Small tables with named rows and columns. After each table, cells are looked up by row and column.

zegon:
|  | fet | vebim | rali | lesipig | rit | latog | fivaraf | sazer | fonipe |
|---|---|---|---|---|---|---|---|---|---|
| rato | 2.219 | 1.396 | -4.142 | -8.604 | 0.706 | -1.761 | 2.480 | -0.689 | 1.396 |
| sed | 2.074 | -5.374 | -0.248 | -8.604 | 2.012 | -1.210 | -2.455 | 6.207 | 1.023 |
| dalato | -5.152 | -0.916 | -0.976 | -8.604 | -5.060 | 5.277 | 3.942 | 4.058 | -1.439 |
| pidim | 3.948 | 1.912 | 0.200 | -8.604 | 2.052 | -1.052 | 2.948 | -0.178 | 2.342 |
| mitoz | -8.090 | -3.827 | 3.607 | -8.604 | -3.780 | 2.180 | 2.015 | 2.424 | -2.549 |
| vog | -4.238 | -1.927 | -0.402 | -8.604 | -6.254 | 0.581 | -0.781 | 6.655 | -2.318 |

mitoz, fonipe => -2.549
pidim, fet => 3.948
pidim, sazer => -0.178
vog, fonipe => -2.318
pidim, vebim => 1.912
vog, fivaraf => -0.781
pidim, rali => 0.200
pidim, rit => 2.052
vog, lesipig => -8.604
rato, fet => 2.219
dalato, fonipe => -1.439
pidim, lesipig => -8.604
sed, latog => -1.210
rato, rali => -4.142
rato, vebim => 1.396
mitoz, latog => 2.180
vog, fet => -4.238
sed, sazer => 6.207
pidim, latog => -1.052
mitoz, lesipig => -8.604

mip =
	lek	nolim	zim	rese	nid	fupe	vuf	mitofe
nosil	6.11	5.77	6.14	3.49	4.65	2.77	5.92	4.35
pari	3.52	3.22	7.76	4.70	7.34	5.18	7.79	8.94
pag	7.07	4.57	5.37	1.76	7.63	5.58	2.95	4.36
gub	6.25	5.54	6.14	5.08	4.62	1.75	6.03	4.73
niz	4.06	2.69	7.98	5.82	5.37	5.08	6.01	8.18
lovut	6.52	5.31	5.79	4.66	5.19	2.54	5.22	4.55
lig	5.97	4.83	5.78	1.45	8.53	5.58	4.50	6.07
rekatod	7.09	4.30	5.60	5.32	5.02	3.67	7.36	3.80
lobuza	7.84	2.63	4.49	6.41	6.14	6.55	8.11	2.96
mase	6.92	2.73	4.45	5.43	5.38	8.27	8.19	2.96
tavaru	4.06	5.41	6.53	2.88	2.51	6.36	5.39	4.70

tavaru, nolim -> 5.41
mase, mitofe -> 2.96
tavaru, zim -> 6.53
pari, rese -> 4.70
lig, mitofe -> 6.07
pag, nid -> 7.63
lobuza, vuf -> 8.11
lig, rese -> 1.45
rekatod, lek -> 7.09
nosil, vuf -> 5.92
lovut, zim -> 5.79
pari, vuf -> 7.79
gub, fupe -> 1.75
nosil, nid -> 4.65
gub, nolim -> 5.54
rekatod, zim -> 5.60
gub, nid -> 4.62
mase, fupe -> 8.27
Row with the largest zim: niz

Table remete
	vem	lub	vit	soso	riror	vipagos	zasenor	vuk
dezi	-0.03	0.11	0.23	0.16	0.00	-0.17	-0.05	-0.51
fufevum	-0.37	-0.02	0.45	-0.07	-0.22	0.02	0.03	-0.13
tusoto	-0.09	0.08	0.42	0.04	0.30	-0.15	0.07	-0.05
zepomu	0.56	0.01	0.00	-0.17	0.16	-0.02	-0.05	-0.18
vetomo	-0.69	0.03	0.20	-0.29	0.23	0.14	0.03	-0.29
tadubig	-0.29	-0.04	-0.52	-0.04	0.13	0.09	0.09	0.39

vipagos of dezi: -0.17
vuk of tadubig: 0.39
lub of tusoto: 0.08
riror of dezi: 0.00
vipagos of fufevum: 0.02
vem of vetomo: -0.69
lub of vetomo: 0.03
zasenor of zepomu: -0.05
vipagos of vetomo: 0.14
zasenor of dezi: -0.05
vem of tadubig: -0.29
riror of zepomu: 0.16
vit of vetomo: 0.20
vuk of dezi: -0.51
lub of zepomu: 0.01
vem of tusoto: -0.09
riror of fufevum: -0.22
vuk of zepomu: -0.18
soso of vetomo: -0.29

Table lomepa
	gub	vapil	gog	nad
sop	32705	69967	36343	41861
fere	48768	91951	42025	44360
nev	77051	51732	44130	46096
kegoz	44372	52221	39420	45081
falof	48504	25097	38399	37974
zuzor	32286	22978	55392	43450
lamefu	82087	85588	52279	54150
nep	36339	58266	30586	35911

gog of fere: 42025
gub of lamefu: 82087
nad of kegoz: 45081
gub of nev: 77051
gog of falof: 38399
vapil of falof: 25097
nad of fere: 44360
gub of sop: 32705
vapil of kegoz: 52221
nad of lamefu: 54150
vapil of sop: 69967
nad of zuzor: 43450
gog of zuzor: 55392
vapil of fere: 91951
vapil of zuzor: 22978
Which row has the largest gub? lamefu

mari =
         dulozo   keme   vaze    ziz  pobekev
pupag     23.16  70.77  74.36  67.25    46.97
pel       31.31  56.84  31.27  62.60    46.03
fiz       11.51  81.02  49.16  95.34    27.66
dugusut   29.10  85.92  42.76  80.28    35.16
zati       7.37  63.00  53.90  64.91    48.40
merel     18.01  50.08  30.14  62.42    48.70
pud       26.84  62.74  38.47  62.18    43.12
difeva    77.80  90.48  60.94  92.12    40.96
vifod     50.43  49.83  70.27  55.58    72.84
nitas     67.51  24.08  43.71  50.40    88.02
finet     30.24  70.12  71.52  64.47    54.77
lige      25.88  79.90  75.38  66.85    43.10
nupeva    14.17  61.56  57.98  61.26    47.03

What is the vaze of dugusut in mari?
42.76
What is the keme of lige in mari?
79.90
What is the pobekev of dugusut in mari?
35.16
What is the vaze of pupag in mari?
74.36
What is the dulozo of pud in mari?
26.84
What is the ziz of pupag in mari?
67.25
What is the keme of merel in mari?
50.08
What is the ziz of finet in mari?
64.47
What is the pobekev of nitas in mari?
88.02
Row with the largest vaze: lige

katimov
columns: mazena, mup, tol, zos, lasu, palimak
reb: [196, 1, 100, 79, 161, 132]
fub: [131, 126, 192, 178, 156, 80]
kolupe: [150, 69, 169, 172, 36, 134]
fomeren: [33, 117, 172, 132, 59, 161]
dom: [120, 78, 181, 82, 185, 143]
geb: [101, 162, 110, 93, 152, 141]
zunis: [202, 207, 138, 161, 171, 85]
tuka: [222, 110, 99, 120, 114, 107]
kidiv: [107, 158, 7, 51, 158, 144]
vamu: [14, 206, 227, 148, 95, 144]
lidegu: [222, 26, 46, 94, 154, 121]
pepug: [178, 167, 12, 53, 156, 137]
dugeb: [170, 11, 80, 117, 83, 147]
buf: [125, 59, 201, 128, 69, 160]

What is the palimak of fub in katimov?
80
What is the tol of fub in katimov?
192
What is the mazena of dom in katimov?
120
What is the zos of dom in katimov?
82
What is the palimak of zunis in katimov?
85
What is the zos of lidegu in katimov?
94
What is the tol of dom in katimov?
181
What is the tol of buf in katimov?
201
What is the palimak of lidegu in katimov?
121
What is the mup of kolupe in katimov?
69
What is the palimak of dom in katimov?
143

vas =
	lis	bug	dimu
losibod	0.58	-9.16	-4.66
lepu	-4.07	-0.86	-1.72
mek	0.01	-5.10	1.92
tib	1.76	-4.71	-0.01
sesova	-4.20	5.95	1.18
boduvin	-4.67	-0.73	-1.91
gok	-5.69	-8.23	-3.08
nusik	-5.14	1.22	-2.32
vome	-0.70	1.09	-4.14
bukopo	-5.58	3.61	-2.19

boduvin, bug -> -0.73
gok, dimu -> -3.08
gok, lis -> -5.69
mek, dimu -> 1.92
boduvin, lis -> -4.67
vome, dimu -> -4.14
bukopo, dimu -> -2.19
lepu, dimu -> -1.72
nusik, bug -> 1.22
vome, lis -> -0.70
lepu, lis -> -4.07
mek, bug -> -5.10
lepu, bug -> -0.86
sesova, lis -> -4.20
sesova, bug -> 5.95
losibod, bug -> -9.16

